Each path below is one point turned by a fixed rotation once a step. After each direction that follows a path, write how fast that rotation turns it, in degrees per step (0 if it stays still).
Each turn is a multiple of 5 degrees from 10 to 175, or 0.
Each row of a path follows its step; steps can be skipped.

step 3: [-11.9 -27.1  13.4 -11.6   7.1 -14.8  13.8 -38.0  -7.7 -22.1  24.0  22.0
 -24.2 -25.1   8.1 -20.5  35.3  28.6   0.7  22.7   3.7 -31.5   6.1  26.9
 -18.7   1.2  -9.8  -7.0  13.6   6.9 -30.2   7.0 -34.5  -9.5  25.0  30.9
 -30.2 -15.8 -15.6  16.2  21.3   4.6  21.4 -12.5  23.4 -23.2 -35.5  28.2
 -14.1  -5.8 -29.8   3.2 -41.6  16.5  23.6  -5.0  28.5 -26.2  -7.6 -28.1
   3.0  13.1 -31.7 -53.8 -43.2  32.2 -13.4  29.8   4.6 -14.9  26.2 -10.4
 -29.2 -34.8]
step 5: [ 33.6  17.0 -15.6 -14.2 -27.8 -15.2  34.1 -27.4  40.2 -15.4  -8.6 -27.3
 -26.6 -18.6 -22.3 -11.7 -29.1   1.9 -31.0 -66.3  -7.9 -24.9  51.4  32.0
 -47.6  -2.2  27.2 -12.8   2.1  13.9 -30.8 -13.7 -28.6  15.8  -2.7  -7.4
 -36.2  -2.1  -8.1  14.8 -27.0 -20.2 -22.5  10.8  -6.9 -17.4   2.6   4.3
  -2.2 -41.9  13.9 -26.4  -6.6  50.4  20.1 -12.2 -11.6  -1.2  17.2  -7.5
 -10.9  -3.1   6.1 -13.9 -18.2  19.4 -13.5  -1.6  -7.8 -15.7  39.0   3.4
   8.8   7.5]
step 8: [  2.5   0.0  -4.3 -15.8 -30.2  10.8   6.1  16.1  -1.6  -8.6  -0.6  32.0
   8.4 -15.6  27.5 -19.0  -0.7  36.0 -21.3 -22.5 -10.7  -2.3  36.6  -8.2
 -71.0   1.3   1.7 -28.2  -1.5  18.0  -4.3   3.4   5.7  14.8  33.2   1.0
  -2.9 -36.0  48.7  -4.2 -10.6   4.5  15.6 -22.1  48.9  -2.3 -20.5  -8.7
 -15.7  -2.9  28.0 -20.5 -17.2   5.2   5.4  -9.1   2.9   0.8  -6.3  -7.0
  12.1 -56.7  -2.5 -39.5 -47.1 -12.2 -23.1  13.1 -38.3  11.6 -14.5   3.3
  36.7  39.4]
step 9: [ -3.9  19.7 -15.2  17.0 -10.0  15.5  22.8  14.4   6.5   1.0  -5.0  12.4
   7.2 -51.0  37.4  27.9   5.0  -7.2 -15.7 -29.6   7.2 -14.5  19.7  31.7
 -63.0  -7.6  14.2  22.9   8.0  13.2 -27.0 -10.1 -47.9  -7.9  15.0  -2.1
 -19.3 -22.1  13.9  16.9  30.2 -40.9  -3.8  10.0 -10.9 -10.7 -14.6 -46.6
 -22.6  -0.8  20.0   3.0 -20.2  22.8  -2.1  19.0   4.9  -6.6 -10.8   6.9
  12.0 -25.5 -23.1 -12.1 -47.0  -4.5 -24.6 -19.4 -63.3  27.9  31.1  18.3
  -3.6 -13.9]
step 10: [ 25.1  42.8  -2.7   4.4  30.0  11.5  41.3 -11.7 -14.0 -10.8 -10.5  11.5
  28.6 -14.3  -5.4 -16.5  19.7 -16.7 -13.2  -3.7 -14.3  22.8   9.5   8.3
 -16.6  -5.3  13.5   3.6  -8.5  14.3  -9.2  -5.5   2.0  30.5  29.4   7.8
 -15.2   3.9  41.3   7.3  28.6   1.6  13.9   1.1  19.6 -73.8   0.5 -58.5
  -2.2 -18.8  -1.5  44.8 -12.1  41.0  -5.0   7.0 -13.9  -1.8  16.3  21.8
  -4.4   0.9 -26.5 -12.9 -42.3  22.9  23.8 -49.3 -11.7  10.1  12.9  35.5
  12.0 -25.7]
step 15: [ 12.8   3.9 -14.4  -1.3 -32.0  11.5  46.3 -29.9 -19.8 -28.2  17.8   5.2
 -20.3 -14.1 -27.4 -14.7 -10.3  19.5   4.6 -37.0  10.5  26.4 -11.7  50.0
 -15.6 -11.5  -9.0  -3.7   0.9  -9.5 -29.1 -10.7  -3.7  -3.9  11.6  19.3
 -63.8  23.1  -2.1  -9.7   2.0 -14.7  33.2  35.3   3.0 -22.6 -48.4   3.3
  -4.3  14.1   1.4 -42.2 -29.8  32.6   7.0 -17.4  16.0  -8.1  20.7  13.4
   0.0  18.2  28.6 -38.5 -35.8  27.5 -10.4   9.8  -6.9   7.1   1.2 -21.0
 -44.3 -18.4]
step 17: [ 36.6   5.6   5.9 -23.1 -24.3  28.9  20.4  -8.6  24.9 -58.0 -17.0   7.2
 -11.0  -3.9  42.9   3.2 -15.4 -21.8  -9.3  -9.7   9.1 -14.5  44.7   0.4
 -69.5 -23.7  24.3 -20.1 -17.8 -11.6   8.0 -23.1  -8.0   1.8  -3.0  24.8
  -7.1  26.3  35.1  20.9  -0.8  10.3  -9.2 -27.1  12.7 -13.4 -10.3   8.4
  17.2 -30.3  25.0 -30.7  14.9   6.1  42.3  -8.7 -36.1 -25.5  -5.1   9.7
 -21.8 -20.9  11.7  11.2   5.0  22.6 -18.5  11.5 -20.3  15.8  32.1 -12.4
 -23.8 -28.5]
step 20: [ 23.4  21.4  26.4 -33.7 -11.0  12.6  29.3 -37.2 -27.4 -14.1  -5.9  24.2
  -6.0 -25.7  -4.1  -3.3 -24.6  -5.1 -39.7 -36.4 -42.6 -29.3  40.2   1.3
 -36.4 -14.3 -14.7  -0.7  15.4   8.9   2.6  15.7  14.5  14.4  -3.7  32.8
 -18.4 -48.7  52.2 -22.8  -5.0  19.7   1.3  -7.7   4.8 -29.2   8.9 -16.2
  21.2 -25.6 -30.0  14.9 -29.8  18.5   2.1   8.7 -15.2 -12.5   7.1   3.1
  -2.3  12.6 -10.8 -30.7 -36.7   1.8   7.8  13.1 -59.4  -2.3   4.1 -14.0
  31.9  -2.6]
step 35: [ 45.5  23.9  10.2 -18.1 -14.3  10.9  45.6 -34.8 -11.8  22.8  -9.7  12.3
  16.5 -23.1  -2.0  -4.5  33.2  16.5  15.3  -1.7 -17.3 -13.7  42.8  16.3
  -2.6   8.1 -17.6 -16.7   5.2  18.8 -10.8  26.3 -24.3  25.4  30.9  -3.4
 -20.2 -27.7   7.5  -5.4   1.5   9.5  23.8 -30.7  26.1 -34.5  10.0 -12.3
  -7.0 -52.1  15.9  14.2 -38.9  27.2  23.3 -35.3   3.6  33.1  -7.0  24.6
 -20.0  -9.0 -36.9 -48.7 -24.5   0.4  -7.0   1.7  30.8   1.6  24.3   0.8
 -31.1 -16.0]
step 36: [ 46.2  19.3 -10.7   1.2 -24.3  -0.7   1.4   6.3  -2.4 -20.0 -12.6  -9.9
 -12.3  18.8   0.1   9.5 -30.2 -10.1 -24.6 -32.5 -41.7 -15.8  50.6  18.8
 -35.9 -10.3  19.6   3.9   1.0   9.8 -20.1  26.3 -11.2  -4.7   4.1  21.9
 -46.3 -47.2  12.6 -12.3 -14.0 -28.9  34.4   3.1   7.2 -15.1 -10.5 -25.3
 -33.4 -53.7 -17.1  11.5 -30.7  13.6  21.9 -16.9   7.0  -4.2  12.9   2.2
  12.8   7.5  16.4 -52.4 -13.1  34.3 -20.9  42.6   9.0 -14.2  18.3   6.7
  19.1   5.8]
Speeds:
[ -2.8  -7.3  -2.9  -2.8   7.2   1.1  -1.6   0.2   0.8  -0.9   5.3   8.1
  -0.9   6.8  10.1  -0.7   1.7  -4.7   5.4   7.4   7.9  -5.8   2.6  -4.2
 -10.1   3.5   9.9  -8.4  -6.1  -0.2   0.9  -7.5   3.6   1.8   4.4   3.3
   0.4  -2.7  -1.0   7.9   2.5  10.4   2.0  -7.6   0.5   7.5  -6.4  -2.3
  -3.3   7.3   0.7  -1.6   8.7 -11.5   7.6   1.4   1.3 -11.2  -5.0 -10.5
  -7.4   1.6   4.1  -0.6   5.3  -1.2  -1.5  -6.1  11.0  -1.6   1.8  -7.1
   2.5  10.0] -> 70
[  4.3  -3.1   0.9  -6.9  -1.4   3.8   3.5  -4.2  -8.3   9.1  -6.3  -4.3
  -3.6   1.6  -4.5   0.5  -7.7   7.0   2.6   3.8   9.1   0.0   6.1   6.7
  -3.7   8.2  -7.2  -5.9  -3.7  -1.7  -0.5   1.3   7.9   9.9  -9.2  -0.3
  -9.3   1.1  -7.5   2.1  -1.9  -3.9  -2.7   9.2   1.7   1.1  -1.3   3.1
  -7.1   5.9   9.7  -5.8  -1.8  -4.6 -12.0  -5.9   3.2  -0.6   0.8  -7.7
   3.5   0.6   8.5  12.0  -0.9   5.0   4.7   3.2  -2.4   7.2  -0.2  -1.8
  14.2  -0.7] -> 45
[ -2.1  -8.7   0.0  -0.8  12.6  -4.5  -0.7  -3.8   0.8   0.4   0.6   2.5
   0.7   1.6 -11.6   2.2   7.0   3.4 -11.1  -1.1  -5.1  -1.9 -10.4   7.7
   1.1   0.0   2.5  -5.8   9.4   8.0  12.2  -6.1   7.0  -3.0   1.9  -2.9
 -10.0   8.3  -5.0  -1.3  -1.3  -2.9  -3.4   3.9  -1.4   2.9   7.0   8.5
   1.4  -3.1  -0.3  -9.3   8.2   8.8  -2.3   3.7  -8.0  -4.7  -0.3  -4.6
  -1.9   7.9  -9.9  -1.7  -5.5  -0.7  -5.5   1.3   0.7  -3.8   4.8  -9.6
   4.8   5.7] -> 40
[ -9.6  -0.5   8.8  -1.1   2.6   8.0  -7.0  10.4  -4.7   3.3  -5.7  -2.1
   8.8  -2.8   6.4   2.3  -3.5   2.1  -8.5  -0.9   7.0  -2.9   7.3  -6.1
   1.4  -1.6  -2.6  -1.9  -1.3   8.5  -2.0  -7.2   6.4  -2.0   9.5   1.1
  -0.1   0.9  11.5 -12.1   4.1  -8.2   4.6  -3.3  -1.7   4.2  -0.2   0.9
   5.9  -4.4  -1.3  -6.6   0.4   5.5  -5.6   0.7  -0.4  -6.6   8.9  -0.4
  -7.5  -4.4   9.6   3.0   4.0   1.7 -10.5 -12.2  -7.5   4.0   3.5   2.7
   4.3  -4.9] -> 35
[ -6.4  -4.1  -0.4  -3.3  -2.5  -4.2  -1.4  -4.8  -6.5  -1.9  -9.6   3.9
  -5.4  -4.9   4.8   5.1   1.0  -6.2  -4.0  -2.9  10.5   1.1  -5.8  -5.6
   6.1  -9.7  -1.1   0.5   0.7  -8.8  -8.0 -11.3  -4.0   0.6   2.7  -4.5
  -4.1   1.7 -11.1   6.1   1.5  -3.0  -3.5  -0.5   3.8   3.7  -1.9  -5.8
  -8.3   5.3  -5.0  -3.6  -3.6   2.1  -7.7  -7.1  15.8   3.1   0.0   6.9
   4.5   1.7  -6.4   2.3  -6.7  -1.0 -12.8  -6.7  -2.6 -11.4  -1.1  -2.1
  -4.0   5.3] -> 115
[ 11.4   1.3  -8.2  -1.5  -6.4  -0.7   2.7   8.1  -5.3   3.1  -4.1   2.6
  -0.2   6.1  15.0   0.4   0.4  -3.6   7.9  -1.1   3.4   0.6  -6.1   1.5
   2.2   3.0   5.4  -3.8  12.5   4.3   3.7   5.5   0.3  -1.8  -1.2  -9.0
   4.3   4.4  -6.2  -1.3  -1.6   0.7   1.4  -5.5  -2.9   1.7  -7.4  -0.3
  -2.6  -2.5   4.3  -5.1  -2.2   9.5  -6.9  -2.9  -2.2  -4.9  12.0  -4.3
  -8.9  -6.4  -1.5   3.6  -5.2  -4.1   8.2   0.8  -3.5   1.0   0.5 -13.7
 -14.1  -7.2] -> 175
[ -5.5   5.8   9.3   6.0  -0.4   3.3   5.3  -1.3 -12.9   0.2  -8.6  -3.6
   8.2   5.5   1.4   3.6  -7.2  -4.1   0.3   5.4   6.9  -1.6 -12.9   0.5
   1.3  10.5  -2.4  -6.9  -0.4   6.4  -0.7   2.3  -2.8   5.4   4.3   9.5
   4.3  -4.8  -3.9  10.1  10.6   0.3  -4.5  -4.8  -1.0 -12.2   6.6   0.2
   9.0   1.5   2.2   5.4   0.7   4.7   2.0   2.0  -1.7   9.4  -0.3  -5.6
   9.9   0.3  -3.2  -4.9   5.7   2.2  -5.3   2.1   2.6   2.0   7.0  -8.8
  -4.7   0.8] -> 115
